Here is a table of points, one per row:
[ 54  54   1  40 -14 -27 -20 -22 -27 -32  -5 -20  -6 -14 -35 -27 -12  -5
 -27  11 -25  43 -44  22  -6 -31   9 -16 -24  -1  35 -10  -3  31   4  24
 -30  46 -26 -32  46   2  14  -7  13 -14 -14  -8]
[ 39  -6   2 -33 -10  19   1  13  56  45  29  61   6 -22 -21 -21   1  -2
  -9  16   1 -19 -11  24  26 127 -31 -22  32  -6  13  -7 127   3 -42 -28
  15 -12  -1  -2  64   4 -17 -15  15 -37 -18   3]
[ 42   2  -2 -40 -38  15 -11   0 127  -7  19  17  23  -5   6  13   7  84
   7  17  50  10 127 -43 127  -1 -11 -39 -14  -2 -17  16 -22  -9 -15 -10
 102 -19 -27  49  33  33 -19  12  52 -47 -29  13]
[-32 -17 -34  -9 -30  19  15   4 -21   5 -13  23  -5 -12  -2 -11 -12  -7
   1 -16  23  -6  15 -12 -40 -30 -22   5  -3   3 -12  11   2   2 -25  14
 -22  -8   8   0  -4  -6   3  -9 -21 -24  20  13]
[-43 -13 -23 -41  51  53  30   1  57 117  -4 -13  -7 -13 -13 -28 -18 -12
  15  19 -14  -9  -4  -7 -41 127 -31  30  11  18 -20  14 -15   7 -35 -22
 -12  -2   7  54   8  22  18 -23 -15 -24  48  -4]
[ 43 -22 -10 127 -38 -22   3  10 -25   1   2  86  43 -33 -18 -44 -13  -9
 -40 -11 -20 -18 -30 127 -18 -17 -19  22  -5 -11  15   1 127  17 -37  17
 -24  12  52 -32  30 -13  19  -1 -13 -17  -4  -7]
[-37  -2 -34 -39  -9  11  -2   6 -16   1 -10  -7   2   7 -16 -13 -11 -14
 -16 -24  25 -10 -31  -9 -32  -9 -27   4  10  -8  -9 -20 -27  -9 -29 -20
 -10 -14   7   4  -4  -5  -7  -1 -37 -22 -15   1]
[-14  -8 -53 -50 -30 -20  16 -11  -2 -21   6 -11 -19  48   7 -48  -6 -33
  40 -34  -5  16  76 -23 127 -22 -17  48  -3  -3 -16  -7 -22 -16  39 -23
  21 -24   6  36 -46  -6 -14 -14  42 -13 -24  -4]
[-42  -3 -37  31 115   4   4   0 -19   4 -11 -18   0 -19 -16 -37 -14  -1
 -23 -29 -20  -4 -30  43 -35  -1 -28 121  -3 -11 -20 -14 -15  -6 -28 -11
 -21  34  45   7  -1 -14  49 -15 -31   1  45  -5]
[-35  -9 -26 -41 -29 -14  -5  11 -13  22  -7  14  -1   8  99  15 -12 -15
 -29 -27 -12 -10   6  -6  11 -27 -10  -6   2 -11 -25  28 -18   9 -14 -20
  -5 -15   8   3 -22  -9   3  -5 -19 -23 -16  -4]
[ 36 -36  67 -33 127 -23   4 -12 -37 -31   0 -39 -28  71 -36 -44 121 -44
  42 -42 -19   6 -13  -8 -30 -40 127  -3  72  10 -11 -27 -51 -28 127 -22
  29 -40  16  -1 -53 -21 -22  57 105 127 -35 -12]
[-41 -14 127 -28 -19 -31 -22   5  79 -19  28 -23 -27 125  64 127 103 -38
  20 101  58   1  69   4  56 -46  81 -13   9 -10  -3 -23  -4   0  52 -14
 122 -20 -24  32  -1  -7 -15  60  -6 -16 -32  35]
[ 66  48 -17 127 -36  -5  -7 -23 -27 -34  -6 -25  -6 -16 -38 -22 -14  -4
 -11   8 -23  22 -43  15 -12  -7 -12  33 -25  10  41   0 -16  35 -15 127
 -32  80 -24 -28  57   5  34 -21  -9 -11  32  -8]
[ 18  22  31  -8 -38 -29 -28 -18 -30 -35   1 -21   5  13   6 -16  -9   9
 -32  -9  -2  34 -34 -14  75 -38  47 -39 -25  -2  44  -7 -26  -2  22   3
 -14 -13 -34 -21   6   1 -16  10  35 -40 -34  -7]
[-32 -16 -36 -35 -14   6   7  33  -2  -1 -13  -6   1 -10 -28   6 -21 -36
  87 -30  21 -20  73 -19 -32   0 -31 -35  -5 -10 -17   3 -37 -21 -35 -28
 -12  -2  30 -28 -33  -7  -4 -14 -40 -17  16  13]
[-35 -12 -43 -25  -7  -7  -6  36 -15  -4 -17 -17  -2   3 -37  -8 -19 -31
  24 -38 -10 -11 -10   3 -35 -13 -33 -27  -7 -18 -14  18 -34 -15 -36 -29
 -19  21  28 -30 -22 -12  16 -18 -46  -9  -2  -2]
[ 17 -16  -4 -34 -26 -20   7   7 -13  16   7  69  10 -27  -9 -33 -15   4
 -14   9 -19 -25 -18  44  12  21  -5 -25  -2  -9   5   0 127   6 -33 -28
  -7  -5   9 -26  42  -9  -7  -6  -2 -34 -11  -6]
[-38 -10 -18 -34 -23   6   8   4  -8   8  -9  -1  -6 -16 -12  -8 -18 -17
 -40   0  -8  -9  -9 -13 -44 -19 -25   9  -2  -6 -28  -6 -15  -5 -16 -20
 -14   5   8  14 -21   5   0  -9 -16 -22  12   0]
[-44  -8 -34 -38 -31  13   0  12 -15  25  -1  32   8  13  35   7  -5  -7
 -10 -29  39  -7  32 -11  13 -10 -29  -6  -7  -5 -19  29  -5  -3 -26 -16
  -6 -19   2   4 -11   0  -4  11 -32 -26 -13   5]
[-27 -23 -35  -5 -30 -10  10   1 -18  -2  -9   8   1 -22  42 -24 -18  -7
 -33 -23  -5  -4  26 -15 -28 -41 -12  -8   0 -11  -2   6 -20  -6 -21  -8
 -13  -6  15  -2  -8 -11   4   3 -30 -20   3  -2]
[-27 -12 -31  27 127  42  44   0 -20 -10 -13 -17  -3 -18 -16 -24 -12  30
  -4  12  -2  -7 -29  -7 -43 -24 -36  28  31  38   2 -18  19 -15 -28  52
 -24  58   3   7 -12  20  -8 -21 -35 127 127   7]
[-31 -43  48  -3  63  -6  -5   2 -29  -9   3 -32 -13   6 -24   2  24 -34
   2 -37   1 -18 -31 -28 -44 -46  -3 -26  40   1   5 -25 -40 -20   8 -21
  -8 -41  -5  -6 -43 -23 -16  -6  20  41 -28  -8]
[127  80   1  33 -12 -24 -20 -22 -28 -40  -7 -27  -9 -19 -39  -9  -6  26
  -7  18 -15  27 -43   2 -18 -46  12 -12 -23   1  60 -23 -16   3  -3  62
 -32  41 -35 -25  21   9  -9   4  -7  25  -3  -6]
[-29  22 -33  13 -18  10  13   3 -22  36 -10  -2  -3 -18   3 -20 -17  -2
 -38 -26 -17  -4 -27  15 -41   5 -30  96  -7  -5 -11  26 -19  24 -27  -4
 -23  24  24  -4  -3  -9  46  -6 -31 -17  50  -5]
[-35   0  20 -32 -29  59  -7 -10   9  17  25 -12 -29  15 -30 112   6 -42
 127 127  52   2  -2  13 -30 127   2 -10 -10  61  43  -9 -11  18 -20 -12
 -26 -12 -18  -3  -5  33 -12 -17 -36 -15  -6  39]
[ 28  61  24 -42 -36 -15  -6  -8  42 -17  17   2  25  -6 101  26   0  94
 -41   2 -10  12   9 -39  31 -37  14 -42 -19  -5 -12  25   3   4   5 -12
  44 -14 -30  24  11  22 -16  34  45 -46 -31 -10]
[ 55 -30  10  90 -39   1 -12 -12 -28 -26   5  -7   8 -21   7 -34   1 -21
 -34 -40  -9  -1   4 -37 -17 -33 -19 -38 -19   5  20  32 -29   9  16  50
 -27 -32 -23 -19 -35  -9  -3  -7  71 -45 -29 -15]
[ 47  23   7 -38  12 -14 -19  -8  19 -28  -5 -13  31  -8  13 -27   7 127
 -40  -9 -22  14 -27 -37  -1 -48  51 -44  -2  -5 -21 -10 -20 -15  34  -9
  55 -10 -28  30  -6  13 -17  34  54 -42 -30 -12]
[-37 -12 -26 -36  -5   9   9  -1   1  22  -3   1  -1  -9   9  -6 -18  -7
  -6 -18 -12  -7 -14   4 -34  -9 -21  16  -1  -8 -27  -3 -18   1 -21 -23
  -8 -14   6  -1  10  -6   1 -11 -25 -25 -14  -4]
There is one direction along which these points spread out most. Take the direction at right angles to it along which they spread out most. Go by this last direction. Where along it does each point below lie, from 0 to 99? The average is 50, and the first point in the table lies past the average. One standard deviation of the points above along it is 16.
[-35 -12 -43 -25  -7  -7  -6  36 -15  -4 -17 -17  -2   3 -37  -8 -19 -31
  24 -38 -10 -11 -10   3 -35 -13 -33 -27  -7 -18 -14  18 -34 -15 -36 -29
 -19  21  28 -30 -22 -12  16 -18 -46  -9  -2  -2] 43
[ 47  23   7 -38  12 -14 -19  -8  19 -28  -5 -13  31  -8  13 -27   7 127
 -40  -9 -22  14 -27 -37  -1 -48  51 -44  -2  -5 -21 -10 -20 -15  34  -9
  55 -10 -28  30  -6  13 -17  34  54 -42 -30 -12] 65
[ 36 -36  67 -33 127 -23   4 -12 -37 -31   0 -39 -28  71 -36 -44 121 -44
  42 -42 -19   6 -13  -8 -30 -40 127  -3  72  10 -11 -27 -51 -28 127 -22
  29 -40  16  -1 -53 -21 -22  57 105 127 -35 -12] 87
[-14  -8 -53 -50 -30 -20  16 -11  -2 -21   6 -11 -19  48   7 -48  -6 -33
  40 -34  -5  16  76 -23 127 -22 -17  48  -3  -3 -16  -7 -22 -16  39 -23
  21 -24   6  36 -46  -6 -14 -14  42 -13 -24  -4] 46
[-27 -12 -31  27 127  42  44   0 -20 -10 -13 -17  -3 -18 -16 -24 -12  30
  -4  12  -2  -7 -29  -7 -43 -24 -36  28  31  38   2 -18  19 -15 -28  52
 -24  58   3   7 -12  20  -8 -21 -35 127 127   7] 59
[-44  -8 -34 -38 -31  13   0  12 -15  25  -1  32   8  13  35   7  -5  -7
 -10 -29  39  -7  32 -11  13 -10 -29  -6  -7  -5 -19  29  -5  -3 -26 -16
  -6 -19   2   4 -11   0  -4  11 -32 -26 -13   5] 35
[ 43 -22 -10 127 -38 -22   3  10 -25   1   2  86  43 -33 -18 -44 -13  -9
 -40 -11 -20 -18 -30 127 -18 -17 -19  22  -5 -11  15   1 127  17 -37  17
 -24  12  52 -32  30 -13  19  -1 -13 -17  -4  -7] 57
[ 66  48 -17 127 -36  -5  -7 -23 -27 -34  -6 -25  -6 -16 -38 -22 -14  -4
 -11   8 -23  22 -43  15 -12  -7 -12  33 -25  10  41   0 -16  35 -15 127
 -32  80 -24 -28  57   5  34 -21  -9 -11  32  -8] 74
[-37 -12 -26 -36  -5   9   9  -1   1  22  -3   1  -1  -9   9  -6 -18  -7
  -6 -18 -12  -7 -14   4 -34  -9 -21  16  -1  -8 -27  -3 -18   1 -21 -23
  -8 -14   6  -1  10  -6   1 -11 -25 -25 -14  -4] 41
[127  80   1  33 -12 -24 -20 -22 -28 -40  -7 -27  -9 -19 -39  -9  -6  26
  -7  18 -15  27 -43   2 -18 -46  12 -12 -23   1  60 -23 -16   3  -3  62
 -32  41 -35 -25  21   9  -9   4  -7  25  -3  -6] 78
